In the data rows, zero lies at 4.5, halfway between 4 and 5.
What is the hidden score of each row? Scores go from 0 to 30, and 15 is about the middle. The score is a weighted sum of the row's numbers plus the product of two more (or one squared), each taken from its middle value.
{2, 4, 4, 3, 3, 5, 5, 3, 3, 8, 5, 4, 1, 4, 5, 5}: 18
{4, 5, 6, 1, 5, 1, 5, 6, 2, 3, 7, 5, 2, 6, 7, 6}: 7
{7, 7, 3, 6, 8, 4, 7, 3, 2, 4, 5, 6, 3, 5, 5, 6}: 7
{5, 4, 5, 5, 5, 5, 5, 6, 5, 6, 6, 4, 4, 3, 6, 5}: 12
{4, 5, 3, 4, 4, 4, 4, 4, 4, 5, 5, 3, 3, 5, 5, 5}: 16
{4, 3, 5, 3, 5, 6, 4, 0, 5, 6, 5, 3, 4, 4, 5, 5}: 12
{4, 5, 2, 5, 5, 5, 5, 3, 5, 2, 4, 4, 6, 5, 3, 6}: 10
{7, 4, 4, 4, 4, 5, 7, 1, 4, 1, 6, 6, 5, 4, 6, 7}: 1
{5, 5, 4, 6, 6, 4, 4, 6, 4, 6, 5, 2, 3, 2, 5, 3}: 20
{4, 6, 3, 5, 2, 4, 6, 3, 5, 4, 4, 4, 6, 4, 5, 7}: 16
{4, 5, 7, 3, 4, 2, 4, 5, 6, 5, 4, 4, 6, 5, 4, 4}: 23
{4, 4, 6, 6, 3, 3, 3, 3, 7, 3, 5, 3, 5, 5, 1, 6}: 11
{4, 5, 6, 5, 5, 5, 5, 6, 5, 7, 6, 6, 2, 4, 4, 3}: 21
{2, 6, 3, 6, 4, 5, 0, 7, 3, 7, 1, 4, 4, 1, 4, 2}: 23
{4, 2, 8, 3, 3, 4, 3, 1, 7, 3, 2, 2, 3, 3, 4, 5}: 11
{3, 3, 6, 4, 2, 6, 2, 5, 5, 7, 1, 5, 3, 3, 4, 1}: 24
{4, 1, 2, 4, 5, 5, 6, 2, 3, 7, 6, 4, 4, 4, 4, 6}: 16
{5, 5, 4, 2, 6, 4, 5, 5, 2, 5, 4, 4, 4, 6, 7, 6}: 9
{4, 4, 5, 6, 4, 4, 1, 6, 5, 5, 3, 5, 4, 6, 6, 3}: 15
{2, 5, 9, 4, 3, 2, 3, 3, 4, 5, 6, 3, 3, 5, 4, 3}: 22
{4, 4, 5, 4, 4, 5, 3, 6, 6, 5, 5, 2, 5, 5, 2, 4}: 20
{5, 5, 4, 5, 4, 5, 5, 4, 3, 6, 3, 5, 3, 3, 5, 5}: 14
{3, 4, 8, 3, 2, 3, 2, 4, 7, 3, 4, 2, 5, 5, 4, 4}: 17
{4, 7, 5, 4, 1, 6, 4, 7, 4, 3, 2, 5, 6, 7, 4, 4}: 23
{1, 4, 7, 3, 3, 6, 2, 5, 5, 5, 4, 5, 4, 3, 6, 3}: 15
{4, 4, 3, 3, 6, 3, 6, 3, 1, 7, 5, 6, 5, 6, 5, 4}: 12
{6, 5, 3, 4, 4, 4, 4, 4, 4, 1, 4, 6, 5, 6, 5, 7}: 3
{5, 5, 7, 4, 5, 5, 4, 6, 8, 3, 3, 3, 7, 5, 2, 3}: 19
{6, 6, 6, 5, 8, 1, 7, 4, 2, 6, 7, 7, 6, 7, 5, 5}: 15
{7, 4, 8, 4, 3, 2, 3, 1, 8, 3, 5, 6, 2, 4, 4, 5}: 8
{5, 3, 3, 4, 3, 4, 5, 4, 4, 7, 3, 6, 6, 5, 3, 3}: 21
{4, 5, 3, 2, 7, 3, 5, 4, 4, 5, 6, 5, 5, 6, 5, 4}: 12
{2, 4, 7, 6, 3, 3, 3, 4, 5, 7, 5, 4, 6, 4, 5, 2}: 21
{5, 5, 4, 5, 4, 3, 4, 7, 5, 6, 5, 6, 5, 8, 4, 5}: 20
{6, 5, 7, 3, 4, 6, 3, 5, 4, 6, 4, 4, 3, 4, 4, 7}: 11
{5, 5, 4, 4, 6, 6, 7, 3, 5, 6, 5, 3, 3, 3, 6, 5}: 13
{2, 5, 5, 2, 6, 4, 6, 4, 3, 6, 6, 5, 4, 7, 6, 4}: 16
{4, 3, 5, 4, 2, 3, 3, 2, 8, 2, 6, 3, 4, 3, 3, 5}: 12
{4, 5, 5, 6, 5, 5, 5, 6, 5, 7, 4, 4, 4, 3, 5, 4}: 16
{3, 4, 7, 5, 5, 4, 2, 7, 6, 1, 3, 3, 5, 3, 3, 3}: 17
{2, 0, 7, 1, 2, 2, 3, 4, 6, 5, 4, 3, 5, 3, 3, 4}: 19
{3, 5, 6, 5, 5, 3, 3, 6, 5, 6, 5, 4, 3, 3, 7, 4}: 14
{3, 6, 7, 3, 2, 4, 3, 6, 3, 4, 4, 3, 1, 3, 3, 3}: 23
{7, 4, 4, 5, 3, 6, 4, 4, 6, 2, 4, 5, 5, 5, 3, 5}: 12
{5, 2, 6, 3, 5, 3, 7, 4, 5, 4, 6, 5, 4, 3, 3, 6}: 14
{6, 6, 3, 7, 4, 6, 5, 7, 3, 4, 3, 2, 4, 4, 5, 5}: 18
{6, 4, 2, 8, 6, 3, 7, 1, 1, 5, 7, 6, 4, 6, 4, 7}: 15
{1, 4, 4, 3, 4, 5, 1, 6, 4, 6, 3, 6, 3, 2, 8, 2}: 12
{5, 4, 6, 2, 4, 4, 7, 1, 4, 2, 7, 4, 5, 6, 6, 5}: 8
{4, 3, 5, 5, 6, 3, 2, 8, 6, 6, 4, 3, 4, 5, 5, 4}: 17
{5, 6, 2, 7, 4, 7, 4, 5, 4, 4, 4, 4, 5, 5, 6, 4}: 12
{5, 7, 7, 7, 6, 4, 5, 6, 3, 4, 5, 4, 4, 3, 3, 5}: 14
{8, 9, 6, 5, 5, 5, 4, 6, 7, 3, 4, 4, 6, 6, 4, 7}: 19
{5, 6, 7, 4, 5, 6, 5, 7, 5, 3, 3, 5, 6, 6, 1, 3}: 21
{4, 2, 6, 4, 4, 4, 4, 4, 6, 5, 4, 4, 6, 6, 4, 4}: 17
{5, 4, 2, 5, 5, 9, 5, 5, 7, 4, 3, 5, 6, 4, 4, 5}: 8
{7, 4, 3, 6, 3, 4, 5, 2, 5, 3, 4, 4, 6, 3, 6, 8}: 4
{9, 6, 4, 8, 5, 5, 8, 4, 1, 5, 3, 4, 5, 7, 2, 6}: 22
{3, 6, 2, 6, 6, 3, 3, 6, 4, 1, 4, 5, 7, 5, 6, 3}: 11
{5, 6, 4, 7, 5, 6, 5, 5, 2, 3, 3, 5, 3, 4, 6, 5}: 11
{3, 2, 3, 2, 5, 2, 4, 6, 3, 6, 4, 5, 3, 5, 4, 4}: 16
{6, 5, 3, 6, 5, 4, 6, 5, 6, 4, 5, 5, 5, 2, 5, 6}: 9
{4, 4, 6, 4, 3, 1, 4, 2, 7, 3, 6, 3, 4, 2, 4, 4}: 16
{3, 5, 3, 5, 3, 9, 3, 5, 5, 5, 3, 1, 0, 2, 4, 3}: 17
{7, 6, 4, 5, 4, 7, 5, 2, 5, 1, 4, 5, 7, 5, 4, 6}: 6
{4, 5, 5, 3, 5, 4, 5, 5, 4, 5, 4, 5, 3, 6, 6, 4}: 14
{4, 4, 5, 3, 6, 4, 3, 6, 5, 4, 4, 4, 4, 6, 3, 4}: 17
{5, 6, 7, 6, 5, 4, 5, 6, 3, 4, 4, 2, 4, 5, 6, 5}: 16
{4, 4, 4, 5, 4, 6, 5, 6, 4, 6, 4, 5, 4, 3, 5, 3}: 18
{2, 5, 8, 2, 8, 4, 5, 4, 4, 4, 8, 7, 4, 7, 5, 4}: 18
{4, 7, 7, 4, 4, 8, 4, 2, 3, 4, 3, 5, 6, 3, 2, 3}: 21
{5, 5, 8, 4, 3, 5, 5, 3, 5, 5, 5, 3, 7, 4, 4, 3}: 20
{5, 5, 5, 4, 2, 4, 5, 5, 7, 3, 3, 5, 4, 6, 4, 6}: 15
{4, 5, 7, 7, 4, 5, 4, 6, 3, 6, 3, 5, 5, 6, 6, 5}: 12
{3, 4, 7, 4, 5, 2, 5, 5, 4, 2, 6, 4, 6, 6, 5, 4}: 15
{5, 6, 5, 6, 7, 4, 5, 5, 5, 4, 6, 5, 3, 4, 5, 4}: 14
{6, 5, 4, 3, 4, 6, 5, 5, 4, 5, 6, 3, 3, 4, 5, 5}: 15
{6, 2, 3, 3, 4, 3, 5, 2, 5, 3, 7, 4, 5, 4, 7, 6}: 2
{3, 6, 5, 3, 6, 6, 7, 6, 1, 5, 3, 5, 6, 5, 4, 6}: 14
{4, 5, 5, 5, 4, 5, 4, 6, 3, 4, 1, 4, 4, 4, 4, 4}: 17
{4, 6, 9, 2, 0, 2, 3, 1, 7, 3, 7, 5, 4, 4, 4, 3}: 17
{4, 5, 7, 5, 5, 4, 6, 4, 2, 4, 8, 5, 3, 4, 5, 6}: 14
{6, 4, 2, 7, 8, 2, 7, 4, 2, 5, 7, 6, 4, 2, 6, 4}: 14
{4, 5, 4, 4, 2, 5, 4, 4, 3, 3, 3, 5, 6, 5, 3, 6}: 13
{6, 4, 4, 6, 3, 6, 4, 5, 8, 4, 5, 3, 7, 5, 2, 4}: 15
{3, 5, 2, 7, 5, 1, 3, 4, 3, 1, 5, 4, 7, 4, 8, 6}: 4
{8, 7, 4, 6, 5, 6, 5, 5, 4, 7, 4, 3, 5, 6, 6, 6}: 23
{6, 5, 4, 7, 3, 7, 5, 6, 5, 5, 3, 2, 4, 5, 5, 9}: 1
{5, 3, 3, 2, 4, 7, 4, 4, 8, 3, 3, 3, 7, 6, 2, 2}: 19
{6, 5, 3, 6, 5, 9, 4, 4, 6, 7, 4, 3, 4, 4, 5, 6}: 8
{2, 5, 3, 4, 2, 6, 1, 6, 4, 5, 3, 3, 4, 3, 6, 1}: 19
{5, 8, 0, 6, 2, 6, 1, 6, 4, 4, 0, 2, 7, 0, 4, 3}: 27
{4, 6, 7, 4, 6, 1, 5, 5, 3, 4, 7, 6, 5, 5, 5, 4}: 16
{1, 4, 6, 3, 5, 4, 5, 4, 6, 5, 6, 4, 5, 6, 2, 2}: 23
{1, 3, 3, 3, 6, 4, 3, 8, 2, 3, 5, 5, 4, 6, 5, 5}: 15
{3, 4, 4, 4, 4, 5, 0, 6, 5, 6, 4, 6, 1, 2, 5, 2}: 20
{5, 6, 6, 6, 6, 5, 5, 6, 6, 3, 5, 5, 5, 4, 3, 5}: 10
{5, 2, 5, 3, 3, 5, 3, 4, 6, 5, 4, 4, 6, 5, 2, 4}: 19
{4, 4, 4, 6, 2, 5, 5, 5, 3, 6, 6, 5, 5, 4, 5, 3}: 20
{5, 6, 4, 4, 3, 5, 7, 3, 1, 3, 5, 5, 5, 7, 2, 5}: 19
{5, 4, 4, 8, 6, 7, 7, 6, 5, 5, 1, 4, 3, 3, 5, 6}: 5
{5, 6, 3, 5, 5, 6, 4, 5, 5, 5, 6, 4, 5, 3, 4, 3}: 18
{4, 5, 7, 4, 3, 6, 2, 5, 5, 6, 2, 6, 3, 1, 6, 2}: 16
{6, 8, 2, 7, 5, 7, 6, 6, 5, 6, 3, 3, 4, 5, 4, 5}: 24
{8, 5, 5, 8, 7, 2, 7, 2, 3, 6, 4, 7, 4, 5, 3, 6}: 15
{3, 6, 4, 4, 2, 7, 1, 6, 5, 5, 1, 6, 3, 2, 5, 3}: 14
{7, 6, 4, 4, 4, 6, 5, 2, 6, 2, 9, 4, 3, 6, 5, 6}: 7
{3, 4, 6, 1, 5, 5, 5, 6, 2, 4, 7, 5, 3, 7, 5, 5}: 15
{6, 4, 4, 7, 4, 3, 3, 5, 5, 4, 4, 3, 5, 6, 5, 4}: 17
{7, 7, 6, 4, 5, 4, 7, 3, 3, 4, 4, 4, 6, 7, 4, 6}: 21
{4, 5, 6, 5, 4, 1, 4, 4, 4, 5, 6, 5, 5, 6, 5, 1}: 21
{4, 3, 5, 4, 4, 3, 3, 4, 6, 6, 6, 4, 5, 5, 4, 2}: 21
{4, 4, 9, 2, 7, 1, 4, 9, 1, 2, 9, 5, 1, 6, 7, 5}: 14
{4, 5, 4, 5, 2, 6, 1, 6, 3, 3, 2, 4, 6, 3, 6, 3}: 13
{4, 3, 7, 3, 3, 2, 2, 2, 6, 4, 4, 3, 5, 4, 4, 5}: 13
{4, 6, 4, 5, 4, 5, 5, 5, 2, 6, 4, 3, 3, 4, 4, 5}: 20
{5, 5, 4, 3, 3, 5, 5, 3, 5, 1, 4, 5, 7, 5, 5, 6}: 7
{1, 4, 3, 5, 6, 2, 2, 6, 7, 4, 5, 3, 6, 6, 4, 4}: 16
{3, 3, 6, 2, 4, 1, 3, 5, 6, 3, 6, 2, 5, 5, 3, 6}: 17
{5, 3, 3, 6, 6, 3, 3, 7, 3, 5, 3, 5, 5, 8, 4, 4}: 18
{5, 7, 3, 6, 6, 5, 5, 4, 4, 2, 4, 3, 6, 5, 7, 5}: 10
{4, 3, 6, 5, 4, 4, 4, 5, 6, 3, 5, 4, 4, 4, 2, 5}: 15
{3, 5, 6, 3, 3, 8, 2, 4, 5, 5, 3, 5, 3, 1, 5, 2}: 18
{6, 7, 2, 4, 3, 7, 5, 6, 7, 6, 3, 4, 4, 4, 3, 5}: 27
{6, 4, 4, 6, 4, 5, 4, 5, 6, 4, 5, 3, 6, 4, 2, 6}: 12
{4, 1, 7, 3, 2, 2, 4, 2, 9, 4, 8, 3, 4, 3, 4, 5}: 12
